(in the rows, 128 means zero)
The rows of X fall into a few groups, which share some directions, and each row is roughly a mix of its group's hidden directions.
X, 99 rows:
[[143 155  82 122 113 100 105 139  98 128 146 114 188 150 143 127 126]
 [134 136 159 124 109 119 138 118 105 118 111 173 154 100 109 146 189]
 [135 111 171 136 125 154 124 132 146 104 107 169 134 108 131 149 189]
 [ 91 148 155 142  94 103 152  94  98 125  97  87 105 118 139 123 132]
 [128  82 127  92 178 145 127 148 114 136 141 150 126 121  91 138 165]
 [182 156 127 126 110 115 138 116 146 139 126 187 162 103 124 146 121]
 [ 96  82 154 123 113 136 149  97 127 120  93 150  90 138 109  95 113]
 [123 116 156 140 107 114 133 120 119 103 125 202 142 109 108 147 164]
 [163 162  77 117 146 109 113 136 136 151 174 139 157 127 136 131 100]
 [ 75 127 150 124 105 111 147  88  95 123 104 127 106 120 121  97 163]
 [113 125 110 157 117 107 127 127 138 120 138  92 106 150 158 128  57]
 [ 95 149 154 163  92 127 137 105 140 114 103  89  93 130 161 114 113]
 [164 140 125 146 154 138 123 164 159 137 145  83 124 120 151 173 103]
 [150  72 147 129 145 156 128 153 154 114 123 177 120 132 102 153 114]
 [156 107 112 110 178 124 132 135 156 144 162 180 122 100 121 147 130]
 [163 120 101  84 182 137 123 148 122 159 153 136 149 116 105 142 146]
 [103 155 132 145  87  81 143  95  93 123 109  93 133 126 155 126 120]
 [ 80 160 111 123 116 107 119  89 108 125 139 127 123 126 149  79 164]
 [113 165 166 140 108 110 150  97 121 127 113 134 117  85 138 139 180]
 [ 92 134 152 128 109 127 150  77 131 132  94 115  85 119 140  86 130]
 [104 184 131 140 136 113 141 108 133 147 145  83  93  98 154 121 145]
 [ 97 158 136 141  87 126 112 121 105 104 130 156 150 134 119 101 185]
 [176 122 116 115 133 131 125 138 144 133 143 200 163 121 104 141 119]
 [165  87 148 128 138 151 129 151 151 117 122 185 139 122 103 161 127]
 [113 174 145 160 122 111 133 138 119 125 138  69 112 106 152 164 142]
 [ 92 120 136 160  84 148 107 133 132  94 110 114 121 172 140  94 112]
 [173 110 124 114 140 170  99 169 139 121 125 141 174 146 116 145 147]
 [154 159 118 105 113 146 114 126 123 136 125 173 175 129 106 100 173]
 [124 124 147 174 127 124 127 146 157 107 133  92  97 126 163 169  92]
 [165 129 118 139 163 132 125 159 160 141 148  94 121 119 152 173  92]
 [ 66 113 152 143  98 128 132 109 108 104 102 108  99 145 131  95 142]
 [133  86 157 152 139 156 136 144 172 115 114 124  85 130 135 150  92]
 [130  98 157 168  96 153 115 150 153  90 103 127 125 156 140 146  97]
 [148 135 120 154 135 131 104 160 159 107 173 183 142 122 131 159 129]
 [148 112 134 108 154 129 133 135 128 132 144 194 142  99  97 150 167]
 [161 128 110 137 161 115 129 150 152 140 156 102 120 117 149 174  79]
 [144 137 122 170 103 125 117 140 161 110 133 116 127 148 161 143  63]
 [164  88 100 103 141 116 117 136 122 124 135 183 175 138 119 139 119]
 [158 134  88 119 172 115 116 143 144 148 164 100 134 124 158 151  94]
 [137 102 152 123 134 184 125 145 152 133  87  81 109 151 126 114 117]
 [144  90 157 150 119 173 113 167 159  98 114 154 129 149 113 146 123]
 [139 128 131 103 182 123 145 130 129 154 156 148 108  82 105 154 160]
 [107  94 164 113 115 156 139 101 125 120  79 146 111 129 114  94 162]
 [141 152  94 153 144 104 110 155 143 125 183 124 137 128 151 159  94]
 [102 122 180 137 101 142 147 105 124 115  86 143 107 110 119 119 174]
 [136 121 116 106 111 169 101 147 110 124 108 123 168 171  99  89 144]
 [165 113 113  87 172 133 130 141 124 151 145 165 149 109  95 142 152]
 [ 99 114 165 146  79 129 138 104 123 100  94 170 120 132 117 107 147]
 [101 100 120 133  99 138 108 129 120  99 130 182 137 166 101  89 122]
 [146 147  97  93 182 134 121 132 138 161 170 143 130 105 119 119 156]
 [126 159 107 168 126 120  97 154 155 106 184 150 133 131 153 144 122]
 [ 76 137 152 159 113 128 131 101 146 107 124 122  82 120 158 101 151]
 [136 133 116 122 138  64 153 120  94 138 149 140 146  94 128 173 132]
 [103 149 135 136 125  74 168  88 114 143 132 122  97  88 139 136 121]
 [175 101 120  91 165 141 132 144 130 147 133 169 151 117  94 148 135]
 [100 126 152 144  86  83 160 100  87 118  97 114 123 122 127 140 114]
 [124  94 155 160  81 139 122 139 131  91  90 130 135 162 132 135  96]
 [157 126 102 107 158 142 104 155 134 134 165 178 159 127 104 134 153]
 [162 144  97 129 138 139 114 169 131 143 148  83 150 152 124 145  83]
 [136 169 144 165 102  90 143 107 146 119 140 160 122  92 153 158 121]
 [126 128 144 161 145 143 131 143 173 124 132  84  83 119 165 151 105]
 [156 100 111 109 151 152 130 148 141 150 118  86 122 153 117 126  68]
 [107 141 119 129  84  80 142  86  91 125 103 116 147 136 149 108 113]
 [156  90 155 128 108 164 126 142 147 111  94 178 147 142 101 131 129]
 [133 171 121 162 118 110 113 157 121 118 152  80 147 125 157 170 128]
 [118 142 147 153 138 157 121 114 185 121 125 114  81 117 173 116 128]
 [117 177  86 136 115  95 129 102 136 142 149 114 131 131 166  90 105]
 [137  97 153 140 153 166 131 142 176 126 110  95  87 127 151 142 109]
 [147 120 146 152 101 130 120 161 126  99 137 185 158 133  96 163 132]
 [169 108 111 103 153 144 117 150 138 136 148 186 160 128  97 137 132]
 [134 169 102 118 122 107 107 137  85 132 140  87 177 133 141 138 155]
 [ 97 173 142 140  98 119 133 121  92 129 112  63 122 130 131 120 144]
 [114 125 112  99 117  98 157  98  87 155 114 116 123 137  95  96  89]
 [ 95  89 160 146 104 154 138 120 141 106  96 140  89 149 112 100 111]
 [161 136  92 131 159 108 118 148 148 138 181 149 138 118 136 159  93]
 [ 86 139 118 101 141 110 142  99  87 149 122  84 111 123 126  96 155]
 [159  87 109 107 137 157 104 154 138 121 129 171 164 158 104 119 120]
 [144 162 123 124 122 116 110 136 109 121 145 157 177 110 130 146 190]
 [ 74 127 155 143 120 124 138 113 110 117 108  74  89 125 146 120 151]
 [132 178 124 133 162 131 120 145 138 145 165  86 114  98 145 152 161]
 [ 97 114 121 144  91 130 121 119 123 112 105 104 119 175 137  87  82]
 [151  95 148 142 149 164 119 177 158 114 141 151 120 131 104 168 121]
 [107 158 131 101 124 110 150  90  92 155 105  89 123 108 131 103 160]
 [151 148 113 103 124 100 126 125  90 135 139 165 182 113 105 141 161]
 [160 175 108 135 142 106 120 151 125 138 163 114 161 106 145 172 142]
 [100 103 146 118  96 118 153  96  99 122  99 164 116 137  88  96 121]
 [114 101 124  91 131 116 156  85 114 147 110 169 114 122 100  85 126]
 [105 109 140 146  71 113 140 112 105 107  88 124 134 160 122 108  92]
 [112  79 164 116 133 155 148 102 144 126  81 135  88 124 125 110 133]
 [102 110 166 112 124 113 166  99  92 138  97 125 100 104  94 134 147]
 [128 119 161 129 107 129 131 122 114 107 112 190 149 110 107 142 181]
 [156 112 127  81 148 132 144 119 111 152 117 173 151 109  88 124 159]
 [ 92 153 121 159  96 122 117 120 127 114 124  76 112 155 162 101 103]
 [130 180 102 127 153  94 132 114 129 149 165 108 127  93 163 139 147]
 [ 93 121 154 125  91 110 155  83  98 125  82 115 111 127 123 103 126]
 [101 160  98 100 119 106 124  95  89 143 132 115 144 133 130  79 154]
 [143 144 100  97 132 114 113 145  76 138 139 115 184 138 107 134 156]
 [137  63 151 105 144 162 132 145 127 121 102 158 129 138  89 134 142]
 [118  80 156 117 105 162 130 122 120 111  80 147 124 156  97 103 123]]

One row of each group comes first, with its name. Which group is each row after those in?
[111 155 111 111 135  83 158  90 103 161 130  91 108 108 134 115 106] | H
[ 98 171 120 161  82 106 122 105 127 115 127 101 122 143 162  99 107] | V
[114 123 139 168  74  95 137 127 110  99 106 115 141 148 142 145  88] | D

[118 136 165 142 114 101 151 105 121 115 121 172 120  84 127 156 172] | H
[149  99 130  98 176 162 126 149 143 142 144 165 119 115  90 137 151] | D
[107 140 148 150 144 113 167 119 154 142 146 128  64  90 123 139 115] | D
[125 144 111  94 170 158 127 121 152 164 151 138 101 115 111  84 149] | D
[113 123 146 177 101 121 117 136 153  85 146 186 118 127 136 146 124] | V
[ 95 171  91 140 103 103 104 124 103 119 165 129 146 150 134  92 133] | H
[119  72 156 103 132 146 144  98 129 123  85 163 109 129 110 106 140] | H
[101  77 147 126 123 137 150 106 137 125  98 136  83 142 112 100  89] | H
[ 97 117 169 144 128 134 151  99 152 122 101 118  72 103 152 124 144] | H
